In the rows, 128 means zero.
One turn moves each row of this set onto another row. After a few examples, where does it send each row asked below?
K721: [152 106 115  88 122 105 154 106 133 142 121 123 124 124 170 110 146 124
 112 149 113]
K658: [148 148 130  98 125  91 137 133 155 163 149 134 113 139 116 113 126 136
 123 137 128]
K716: [148 146 118  99 126 137 153 101 154 157 134 131 135 126 136 127 147 152
 120 141  87]
K376: [136 118 138 126 116 127 128 109 141 103 104 142 134 127 180 152 147 113
 123 126 113]
K135: [113 130 126 100 155 133 139 122 102 129 142 106 115 106 134 143 120 167
  81 152 145]
K962: [119 143 105  81 129 142 119 139 117 127 157 104 106 119 141 122 109 135
 130 166 156]
K429: [131 105 133 101 106 107 109 129  90 143 128 113 115 131 142 145 110 114
 125 160 118]
K889: [119 162 142 121 112 123 112 117 150 124 134  95 139 134 126 133  94 102
 121 100 125]
K56: [112 143 139 117 144 159 130 123 130 127 126 115 121 162 164 103 136 165
 110 113 134]
K38: [110 116 109 138 133 156 135 133 124 105 133 135 110 123 128 128 127 161
 166 129 127]
K703: [151 137 115 100 113  81 143 134 149 154 151 126 119 138 127 106 123 134
 125 146 138]
K66: [126 125 140 113 136 178 100 100 126 114 155 123 112 100 115 121 109 132
 127 132 144]
K327: [120 119 150 107 125 149 120 119 111 104 148 104 123  71 139 116 134 131
  85 138 128]
K455: [147 135 144 117 101 153 125  95 123 118 139 142 148 120 140 169 156 118
 114 145 131]
K289: [133 141 110 108 106 113 143 101 121 111 146 132 129 146 113  88  94 116
 103 135 130]
K157: [117 149 123 121 120 104 126 116 134 127 141 118 111 140 100 102 127 110
  90 114  99]
K258: [117 109 118 146 112 131 117 122 151 117 135 121 111 151 133 123 102 133
 157 112 146]
K263: [138 147 156 114 154 146 151 104 126 130 145 113 125 104 103 159 125 127
  92 133 135]
K241: [129 116 114 114 105 134 155 132 122 104 159  94 131 108 140 142 134 115
  87 164 149]
K698: [134 159 162 124 126 143 114 103 114 128 117 120 126 123 179 117 144 132
 102 102 127]
K843: [143 139 116 110 116 126 124 119 133 130 154 115 135 156 114 118 107 133
 115  92 170]
K120: [130 136 106 139 109 105 119 139 132 138 140 133 106 137 123 130 120 129
  87  94 156]
K137: [140 158 123 139  93 141 127 101 111 115 135 107 146 120 185 114 133 154
 112 124 132]
K662: [133 144 137 123 132 154 136 114 123  93 143 117 159  75 124 117 134 143
  95 143 131]
K895: [136 127 115  98 128 110 148 131 148 170 141 108 129  95 136 123 123 151
 125 167 120]
K311: [148 115 139 121 101 126 118  86 106 122 143 114 133 106 147 170 154 118
 114 139 127]
K574: [141 158 131 123 128 130 124 131 126 131 120 132 166 144 106 154 132 128
 137 156 109]
K318: [117 116 127 159 127 122 116 124 151 120 120 133 108 144 128 129 111 127
 150 104 141]
K888: [129 166 111 125 175 108 125 136 127 126 123 113 122 101 118 139 138 131
 120 143 142]
K943: [147 125 140 138 114 147 145 129 116 136 139 129 148 121 103 155  98 159
 143 124 125]
K742: [121 129 110 149 139 117 140 112 113 123 119 106 123 138 172 106 129 175
 105 119 137]
K432: [132  88 149 124 111 121 130 169 116 120 124 116 127 128 136 140 135 106
 122 124 134]
K12: [132 150 142 104 113 138 138 119 146 125 149 114 148 134 166  90 127 168
  96 143 114]
K787: [114  98 127 130 153 133 128 132 117 101 119 122 106 123 135 122 138 137
 162 118 135]
K476: [143 118 124 126 128 131 114 157 141 138 115 132 153 130 110 107 159 109
 128 138 127]
K974: [141 144 148 123  82 134 142  88 126 129 143 120 126 141 127 146 128  96
 121 128 114]
K576: [148 101 116 119 110 132 116 114 104 167 138 126 120 109 112 113 101 146
 137 145 125]
K296: [140 126 131 118 104 147 124  80 132 120 135 117 132 124 163 159 119 149
 142 122 100]
K719: [146 138 139 137  84 113 147  92 123 122 132 125 128 133 134 146 134  89
 114 133 118]
K650: [137 130 118 123 143 137 139 146 157 127 116 150 119 130 150 130 152 158
 143 103 124]
K259: [127 119 105 157 132 128 109 126 133  87 133 114 131  87 129 122 146 116
 113 140 145]
K536: [106 143 115 108 144 155  97 135 111 114 121  95 129  99 152 121 146 125
 117 136 156]
K346: [117 157 106 127 148 157 108 111 101 124 121 114 132  86 140 127 118 151
 121 140 156]
K800: [144  97 109 105 126 124 138 121 129 131 136 117 109 125 167 120 121 165
 155 107 134]
K260: [121 150 120 136  92 110 125 122 134 118 125 126 127 121 148 129  75 104
 106 124 142]
K551: [114 140 122 100 158 137 142 141 123 107 139  99 149 123 131 134 146 152
  87 152 151]
K649: [139 131 136  84 148 116 149 140 159 161 125 123 138 109 138 115 135 127
 122 164 132]
K142: [137 139 154 123 142  99 135 109 131 133 125 116 128 112 168  96 131 155
  81 129 112]

K703 moves to K258
K895 moves to K38
And these:
K716 moves to K650
K576 moves to K943
K962 moves to K66
K56 moves to K698
K662 moves to K551
K260 moves to K289

One turn moves each row of this set onto another row. After a few examples, where does it send each row asked below?
K515: [142 100 188  81 109 134 128 109 116 104 147 135 140 142 143 144]
K93: [118  99 132  94 154 114 160  78 142 124 121 135 154 142 134 134]
K413: [144  99 148 132 117 125 139 113 139 101 146 147 153  87 118 153]
K167: [123 122  99 120 128 138 138  96 125  82 145 154 110 156 129 171]
K732: [116 121 155 100 142 122  89 121 114  94 132 163 147 131 124 151]
K832: [118 107 151 117 148 132 159  98 145 109 153 186 130 106 137 154]
K668: [148 115 132 118 109 115 143 113 132 148 102 136 123 166 118 156]
K740: [148 142 105  93 130 141 152 125 137 103 153 130 122 108 118 129]
K980: [158 137 146 109 129 127 156 130 166  96 104 150 145 131 109 115]
K680: [119 124 129  77 100 149 144 100 143  82 111 116 128 119 133 118]
K97: [157 160 151  94 136 144 142 104 156 109 104 162 151 145 157 145]
K583: [162 113 136 114  83 106 138  82 149 105 121 144 139 119 155 161]
K100: [134 123 159  79 148 124 150  86 114 101 108 151 153 141  99 162]
K401: [153 109 164 114 143 124 144  89 141  96 146 146 151  89 119 148]
K46: [130 136 143 119 106  91 154  87 123 121 127 173  99 134 146 142]
K798: [122 118 110 100  95 142 121  81 110 100 106 160 127 150 125 162]
K604: [128 140 156  93 113 115 153 146 151 112 133 128 115 154 155 124]
K774: [115 125 125  92  92 136 129  97 125  73 106 173 113 140 120 159]
K766: [103 160 151 127 132 139 136 139 143 108 139 141 125 139 153 148]
K519: [149 124 146 126 117 145 124  86 150 113 137 135 125 175 102 135]
K621: [129 132 158  91 120 116 165 143 122 108 136 120 106 139 157 149]

K519 moves to K97
K46 moves to K740
K604 moves to K401
And these:
K766 moves to K832
K515 moves to K583
K413 moves to K774
K100 moves to K668

One turn moves each row of this set onto another row. After a few examples, where does it send each row asked below?
K985: [165 121 114 104 133 162 112 151 152 104 121 128 129 127 108 146 167 113
 167  91 173 125 138]
K614: [154 144 104  91 142 161 139 132 149 120 123  98 151 114 122 139 151 175
 146 109 160 118 154]
K674: [195 106 127  60 116 171 112 136 116 144 162 106 124 139 103 122 169 137
 122 114 174 108 149]
K45: [161 136 164  94  86 147 102 164 133 125 121 120 112 148  82 153 171 115
 111 127 152 105 157]
K206: [187 107 121  60 116 186  99 143 124 142 146 101 125 153 100 137 179 121
 157 123 171 102 140]
K734: [161 131 111  75 126 186 123 156  97 107 133  73 158 149 117 119 158 127
 158 105 189 142 138]
K876: [127 110 104 103  84 152 134 133 110 113 123  62 148 133 122 143 128 161
 160 129 188 115 156]
K322: [121 145 162  97  80 131 156 149 112 147 117 116 137 126  90 126 159 131
 154 114 146 136 152]
K225: [181 131 145 104  75 132 116 144 129 143 149 107 134 165  97 140 193 125
 135 151 167  97 170]
K538: [150 146 110  77 143 197 131 161 143 107 111  85 139 133 122 138 165 143
 173 123 174 128 152]
K839: [203 112 126 101 122 164 126 151 129 124 146 110 150 135 117 122 177 161
 136 113 213 138 153]
K913: [182 116 120  69 123 163 104 124 145 131 149 111 112 117 110 135 167 142
 109 119 163 101 151]
K689: [149 169 129 105  92 158 113 153 126 110 124  77 125 143  94 144 176 139
 119 150 193 166 124]
K986: [188 108 131  96 124 177 109 165 127 126 121 119 150 148  97 146 168 144
 169  98 195 135 129]
K688: [169 118 152 116  73 149 140 141 146 146 124 119 134 138 102 130 191 129
 183 148 191 127 156]
K425: [126 113 111  96  94 155 158 144 115 124 128  76 138 131 120 132 128 163
 175 127 177 108 173]
K320: [127 149 136 109  68 121 146 130 114 135 134  90 147 138 112 119 185 112
 164 140 168 136 156]
K329: [101 136 120  95 106 126 128 171 121 118 131  78 121 115 130 150 173 161
 150 131 182 135 167]
K944: [134 152 148 107  66 146 122 141 125 129 111  72 145 135 114 139 188 141
 139 164 192 148 148]
K353: [172 138 114  94 102 156 142 126  97 138 149  95 151 151  81 123 140 150
 144 107 172 147 113]
K639: [169 108 142  97  83 149 146 184 109 151 137  92 119 128 106 134 177 155
 100 122 157 110 176]
K557: [168 136 156  94  85 133 129 155 132 135 146 124 114 150  90 131 179 113
 126 131 150  97 180]
K727: [170 155 116  99 118 160 157 125 143 138 139 104 130 122  93 130 147 185
 129 131 168 136 140]
K205: [175  93 105  98  98 165 145 147 121 164 152  86 127 134 121 130 182 158
 141 123 154  97 175]
K951: [173 119 112  69 123 178  91 131 153 130 133 104 112 132 108 151 177 123
 145 128 159  96 142]
K129: [149 121 122 110  85 145 117 170 138 119 120  81 104 114 119 153 185 131
  93 133 154 109 168]
K418: [127 149 174  96  79 155 132 163 123 138  95  99 135 123  92 146 162 159
 128 137 170 147 143]
K702: [166 130 104  89 126 152 133 128 104 120 144  88 168 130 118 121 145 160
 130  91 176 134 138]
K255: [164 120 169 102  78 153 150 157 125 130 133 127 117 126  97 108 174 108
 150 124 190 142 163]
K26: [149 161 130 104 104 134 165 146 124 151 147 120 131 146  78 128 165 143
 170 120 147 138 143]
K868: [151 168 109  93 122 186 143 142 160 109 123  90 107 126 103 133 164 139
 152 150 173 140 145]
K729: [153 106 117  86 110 183 141 169 133 132 135  94  93 115 120 127 172 131
 120 113 146 106 181]
K645: [155 119 164 113  73 141 118 141 131 117 116 125 121 114  93 133 160 119
 116 113 188 147 136]
K870: [146 168 155  92 110 167 149 176 129 131 121 111 111 134  76 136 159 156
 130 130 167 156 141]
K692: [166  98 127 101  76 148 135 180  97 162 133  88 136 158  96 147 186 132
 155 119 148 102 157]
K820: [161 117 147 127  69 138 108 125 152 134 106 116 138 125  99 155 177 137
 148 137 189 132 129]
K288: [174 131 153 103  74 145  89 152 130 134 123 102 132 163  89 160 184 128
 121 147 171 105 149]
K419: [ 98 129 120  92 101 131 122 177 104 121 129  78 129 131 121 153 172 141
 175 120 179 135 155]
K973: [114 126 132  93 101 123 135 173 103 135 139  82 133 119 120 146 165 184
 143 122 188 138 165]
K978: [154 151 106  88 107 182 127 144 113 108 133  81 127 155  91 127 157 103
 168 126 178 150 118]
K806: [121 115 125  87  99 172 155 162 112 109 119  77 124 124 115 130 119 155
 157 121 179 119 172]
K950: [180 126 111 108 131 147 128 137 154 101 146 120 129 112 127 121 176 131
 135 107 191 130 162]
K215: [110 119 130  89  98 128 130 179  85 137 138  82 141 136 112 148 163 162
 165 111 183 139 151]
K85: [146  98 111  91  97 188  98 164 118 120 116  77 105 129 113 154 167 116
 115 107 154 117 142]
K770: [151 162 104 119  87 125 130 123 120 130 148  86 146 155  97 136 182 126
 159 141 173 145 127]
K810: [121 113 119  93  88 169 129 153 107 100 113  62 132 127 118 142 120 154
 142 124 191 124 155]
K920: [168  86  99 103  85 170 101 143 108 151 132  69 140 148 113 156 178 146
 137 117 162 107 135]
K374: [146 111 107 113  76 145 105 167 127 130 116  78 123 144 112 167 193 108
 147 130 145 100 146]

K418 moves to K734
K26 moves to K868
And these:
K129 moves to K920
K876 moves to K973
K820 moves to K839
K288 moves to K674

One turn moves each row of this set onto another row. After a few examples, where does it send each row asked below?
K229: [133 127 114 123 121 128  98 117 189 127 183  98 151 104]
K202: [142 141 124  95 136 118  94 157 177 115 135  95 136 196]
K145: [137 113 127  88 131 128 109 156 180  98 128  92 151 164]
K580: [136 156 114 128 126 116  82 115 184 142 193 104 141 127]
K809: [125 134 153  86 134 120  98 141 166  92 148 101 168 149]
K886: [ 72 111  91 121 130 127  86 146 172 131 173  85 148 166]
K594: [132 161 149  94 140 110  82 140 161 110 157 103 152 178]
K616: [ 99  95 153 110 133 128  92 139 182 125 133  98 138 115]
K58: [110 144 141 124 144 110  64 141 178 157 146 102 107 171]
K755: [115  99 125 120 135 127  88 153 193 146 121  94 105 157]
K527: [ 67 111  98 117 131 127  86 143 168 124 176  87 156 155]
K230: [155 144 105 111 151 105  54 140 160 128 138  74 115 161]
K83: [152 104 100 104 143 119  76 146 169 114 122  69 127 135]
K754: [ 95 140 170 114 143 112  68 125 166 135 160 107 137 130]
K758: [145 143  92 133 124 122  88 128 194 149 178  98 123 146]
K17: [138 153 134 105 151 101  51 124 147 116 157  80 141 132]
K854: [139 117 127  98 146 114  72 130 157 100 140  75 152 108]
K421: [ 67 122 105 120 134 122  81 140 165 128 182  89 157 160]
K739: [ 71 123  95 121 133 123  80 144 168 133 178  88 148 171]
K794: [144 115  92 127 118 132 103 132 200 136 169  94 132 124]

K809 moves to K145
K580 moves to K229
K17 moves to K854
And these:
K739 moves to K421
K616 moves to K755

One turn moves each row of this set onto another row. After a few examples, where does it send each row asked below?
K898: [146 123  81  95  80 126 142 137 126 149 100 152 126 109]
K254: [ 94 139 131 133  88 153 114  97 113 166 131 131 141 163]
K136: [104 142 118  90  77 151 114 120 136 189 122 138 168 170]
K187: [126 132 132  79 112 140  97 136 148 166 119 157 158 148]
K725: [116 160 127 150  91 131 121 132 151 158 122 126 131 176]
K850: [100 149 114 105  86 151 127 113  99 192 137 126 158 161]
K685: [105 155 137 145  88 141 116 109 129 163 121 124 122 166]
K44: [113 146 112 103 110 154 107 123  99 196 127 143 160 163]
K295: [117 148 138 140 121 142 103 115 109 161 124 137 120 152]
K608: [108 151 140 146 100 134 124 113 119 149 137 122 118 152]
K548: [138 122  64 105  82 136 149 133 103 160 112 150 142 119]
K267: [146 128  69 127  89 124 152 145 118 143 111 148 128 121]
K495: [135 134  94  89  88 123 148 144 137 139  89 139 114 118]
K299: [126 131  71 132 103 129 162 145 111 133 114 136 130 136]
K399: [127 119  91 114 101 126 151 138 128 116 107 143 121 119]
K893: [135 139  71  85  85 128 156 155 127 161  94 138 138 134]
K381: [109 139 122 130 120 153 107 113  93 173 134 143 146 158]
K242: [127 148  74 120  89 132 160 139 100 160  97 126 115 137]
K609: [114 112  86  91  93 143 148 118  99 139 109 144 135 116]
K510: [117 144 124 136  96 130 120 142 168 146 129 138 150 175]
K485: [115 133 132 105  90 134 112 134 174 148 125 145 158 163]
K164: [131 134 123 107 123 132 105 153 157 151 129 156 160 159]
K764: [128 156 123 125  99 119 130 158 167 152 133 132 145 166]
K76: [145 130  70  95  77 130 146 140 116 164 101 149 134 117]
K256: [ 94 137 117 113  84 157 117 106 115 181 133 135 165 170]
K77: [121 144 123  77 104 147 100 129 123 193 114 148 157 154]
K644: [107 144 126  73  79 146 119 119 124 190 126 134 160 151]
K846: [ 97 144 124 136  98 147 128 107  97 166 146 125 143 158]
K733: [134 117  75 112  85 137 145 121  97 149 113 149 130 111]
K148: [121 135  92  98  85 137 148 119  97 155  92 131 109 118]
K235: [131 163 133 141 120 129 107 139 133 164 116 135 117 161]
K613: [123 164 137 140  97 121 127 138 148 152 127 122 116 159]
K487: [146 138  74 126  83 125 150 138 109 156 102 141 114 119]
K61: [139 128  83 116  82 131 144 122 102 152 103 143 112 110]
K71: [112 138 131  83  79 141 109 126 162 171 117 143 161 161]
K251: [122 119  65  91  94 139 157 142 110 149 112 145 155 132]
K956: [145 118  78 113  89 125 145 140 126 135 111 154 130 112]
K834: [121 135 123  96  98 127 124 150 168 147 139 143 167 157]
K801: [113 130 132  70  87 138 116 130 152 164 132 144 165 145]
K697: [136 155 120 132 123 127 111 158 151 160 123 144 141 168]

K733 moves to K61
K613 moves to K764
K148 moves to K242
And these:
K295 moves to K235
K510 moves to K485

One turn moves each row of this set onto another row. After a few examples, where does it send each row asked below?
K960: [118 154 132 116 132 143 137  90 115 147 146 149  97 132 125 148]
K364: [146 126 101 142 110 119 118 140 124 113 118 146 136 115 174 108]
K679: [136 121 111 158 139 129 131 128 162 105  97 146 141 125 124 131]
K532: [126 151 129 137 131 114 137 106 144 147 127 162  93 115 138 134]
K709: [103 152 159 118 129 118 131 145 134 109 118 120 151 128 118 112]
K821: [135  96 115  92 144 133 113 119 136 131 137 111 142 134 115 156]
K509: [136  90  97  95 137 124 118 127 113 137 134 122 130 144 137 156]
K991: [120 155 111 134 133 121 134 104 130 152 121 159  88 125 133 144]
K955: [136 142 145 133 104 163 101 120 120 111 147 108 145 110 131 116]
K125: [134 103 135 111 134 132 102 126 150 135 135 100 135 118 105 147]
K797: [139  90 101 116 122 114 113 145 107 146 128 120 110 139 149 146]
K987: [129 142  74 117 134 160 109 108 115 112 112 128 151 135 129 139]
K963: [100 149 150  98 135 131 138 133 114 106 128 120 158 144 117 123]
K713: [100 153 117 136 120 107 127 162 107 125  94 128 124 142 138 116]
K756: [132 121 136 142 108 170 129 123  82 116 145 124 122 154 135 139]
K8: [116 156 112 125 134 136 133  95 116 152 130 153  90 134 128 150]
K891: [ 96 150 108 117 127 121 133 149  86 123 103 128 130 158 136 127]
K183: [136 104 138 132 118 122  95 143 144 144 130  98 116 113 118 138]
K193: [129 148 112 120 122 177 100 105 115 110 134 108 152 125 115 134]
K224: [143 107 150 130 117 150 146 121 108 101 152 142 142 143 148 128]
K69: [102 152 143 137 122 105 126 160 130 118 101 123 135 127 129 108]
K695: [145 131 139 144  97 136 110 137 125 112 140 126 137 105 160 103]
K319: [124 135 108 161 113 169 114 128  96 124 112 116 111 150 116 145]
K531: [126 135  96 170 129 148 114 130 137 119  89 128 120 135 111 141]
K441: [123 151 150 118 129 135 138  92 129 143 153 151 102 122 129 140]
K257: [138  99 121 134 112 113 101 153 122 150 126 108 104 122 140 137]
K348: [ 97 149 124  98 134 134 137 134  90 113 119 125 148 158 125 130]
K118: [138 131  68 128 128 133 118 126 119 113 105 146 143 130 159 127]
K827: [126 149 148 128 128 121 140 101 144 143 143 157 100 113 135 133]
K151: [144 107 138 137 132 129 148 123 148  95 129 153 151 129 143 125]

K960 moves to K441
K679 moves to K531
And these:
K364 moves to K118
K509 moves to K821
K709 moves to K69

